Which row each row swaps with, under one turn or mirror
The rows were stretched afterwards, more along some directions than others.
Gub: [35,0,7,9,6,15,-7,-11,5,10,1,-11,-12,-13,-5,-8,2,-10,14,9]
geru: [19,24,2,29,6,10,-29,-22,22,-8,4,11,-14,11,-4,3,-5,-15,3,6]
kivo: [42,12,31,2,-8,46,1,-9,-7,22,-4,-27,-7,-14,0,-6,2,-40,-20,3]
Vom: [33,5,1,15,1,25,-5,6,5,9,-5,-16,-24,-13,-7,2,8,0,11,35]
gaba: [7,-18,-11,3,-3,17,12,-40,7,31,12,11,-14,-4,18,-19,5,-18,14,13]
volav: [12,33,-3,-4,-27,28,2,-28,8,16,-5,-12,15,2,-19,8,-8,-24,-19,13]
noz: [-9,7,-9,-31,-20,18,11,-42,10,29,-23,4,8,-7,-13,-21,14,-27,-19,29]
mubal: [35,26,20,1,-19,21,-14,-38,14,25,-12,-3,23,3,-4,-3,7,-29,9,29]
lep: [8,20,11,14,-30,23,-27,-17,5,1,0,-15,-2,10,-37,6,0,-30,6,29]
rutum: [5,31,-25,19,-11,27,6,8,9,8,-7,3,-20,-11,-25,-12,-7,0,-1,13]
dufos: [11,-15,-8,-11,6,27,21,-6,-2,20,-8,-14,-25,-22,-8,-16,9,-12,0,21]
nuge: [42,-7,40,-19,-15,27,7,-16,3,31,-8,-22,-9,-11,11,-4,18,-21,25,26]
Toral: [17,19,-8,-13,3,57,-7,-7,21,18,-16,-13,-21,-13,6,-12,15,-14,-11,8]
Ruvi: [14,12,14,-7,-25,21,-5,-26,21,15,-4,-3,17,-2,-3,-4,4,-24,8,19]
lun: [29,18,-17,19,-8,49,17,-6,1,34,-6,-19,-25,-15,-12,-21,2,-26,-15,2]
kes: [-7,-13,2,-13,-17,17,12,15,0,38,-9,-31,-2,-21,-3,-9,18,-21,15,43]
fivet: [14,29,-15,34,-11,34,-16,-13,8,15,4,-3,-27,12,-7,4,-2,-22,-13,28]
Kare: [24,13,16,-10,23,23,-4,-8,18,17,-9,4,-8,-17,26,-13,11,0,2,11]
runi: [8,8,-16,-14,2,40,-9,-2,18,11,-9,-5,-9,-10,15,-15,9,-19,-11,11]
Lik: [22,26,-6,-15,-17,59,16,-2,6,36,-11,-22,-18,-5,-14,-8,13,-47,-7,26]
geto: [13,-2,-3,-7,19,18,16,-23,14,29,-11,20,-28,-28,32,-20,11,1,2,-2]
pomo: [17,19,-19,-22,-5,47,3,-38,12,37,-11,13,-9,-10,-5,-23,14,-50,-25,14]
Famum: [26,19,-2,-4,11,50,16,-2,12,26,-12,-12,-26,-26,6,-19,8,2,-6,-1]
Reke: [4,3,8,-15,6,12,-2,0,13,8,-12,22,-31,-30,24,-17,4,2,6,3]
dit: [1,11,18,-8,-23,20,-20,-15,20,5,-7,-14,8,14,-28,12,10,-10,11,50]
zevot: [-17,15,-15,15,-9,27,2,-28,14,13,-1,-6,4,-6,-33,-1,-12,-29,-14,14]
ruri: [-13,13,-18,16,-26,26,-14,-10,20,-7,5,-15,1,17,-46,3,-7,-19,6,39]
fazed: [-15,24,1,23,-14,12,-18,-7,10,5,-16,1,-5,-12,-24,-1,-10,-11,0,18]
gorus: [7,-2,7,1,-15,3,-10,-18,1,5,-6,13,-26,-18,3,-11,-1,-10,15,-3]
vuna: [16,28,-17,15,4,42,-7,-16,4,1,-9,-15,-21,-8,-3,-10,-10,-35,-20,-17]
ber: [6,9,-14,-6,5,21,15,18,13,14,-8,3,-21,-25,10,-22,-1,12,13,4]
Vez: [24,23,6,2,-6,35,-23,-18,25,-13,-2,-6,-18,14,-18,5,3,-15,-15,21]
dib: [-11,-2,-5,-32,-10,30,25,-21,-4,28,-16,-15,-4,-21,-11,-21,12,-18,-19,17]
besi: [18,-1,8,3,6,22,-2,7,-4,18,-7,-8,-31,-17,-3,-6,15,-12,4,19]
nez: [-1,9,10,8,-13,33,-19,-32,17,7,7,-16,20,10,-38,7,0,-35,2,27]
moma: [-10,25,-3,-8,-24,34,12,-3,1,9,-6,-18,-13,-5,-11,7,-13,-11,-30,12]
dubu: [-6,-11,-1,-15,-9,13,-2,-4,12,25,-6,11,-24,-8,-1,-15,27,-19,9,30]
nipun: [13,4,11,-3,-9,10,-10,-24,-6,24,-16,2,-18,-7,-3,-17,11,-21,3,7]
Zuf: [-4,-14,-9,-10,-16,12,-5,-34,17,38,-9,10,10,-3,4,-20,26,-39,12,30]
pulig: [27,10,18,4,-1,21,-6,-9,16,2,-9,15,-17,-7,5,-13,9,-9,-13,24]
vukom: [40,-4,2,-4,-6,36,8,-28,5,25,8,-14,-16,-3,-1,-3,3,-26,13,4]
vipob: [27,31,-10,-13,-14,43,-3,-31,7,26,-4,-5,4,-7,-12,0,0,-49,-25,-3]
degus: [15,21,18,-10,-21,10,-15,18,2,5,-8,-6,-24,-2,-10,-3,7,-8,4,29]
gamo: [4,-6,-5,5,-17,32,15,21,9,20,-8,-38,-9,-18,-8,-1,6,-2,17,42]

Swapped with Gub: dit
Swapped with Lik: vuna
Swapped with fivet: kivo
Swapped with dufos: ruri
Swapped with gaba: pulig

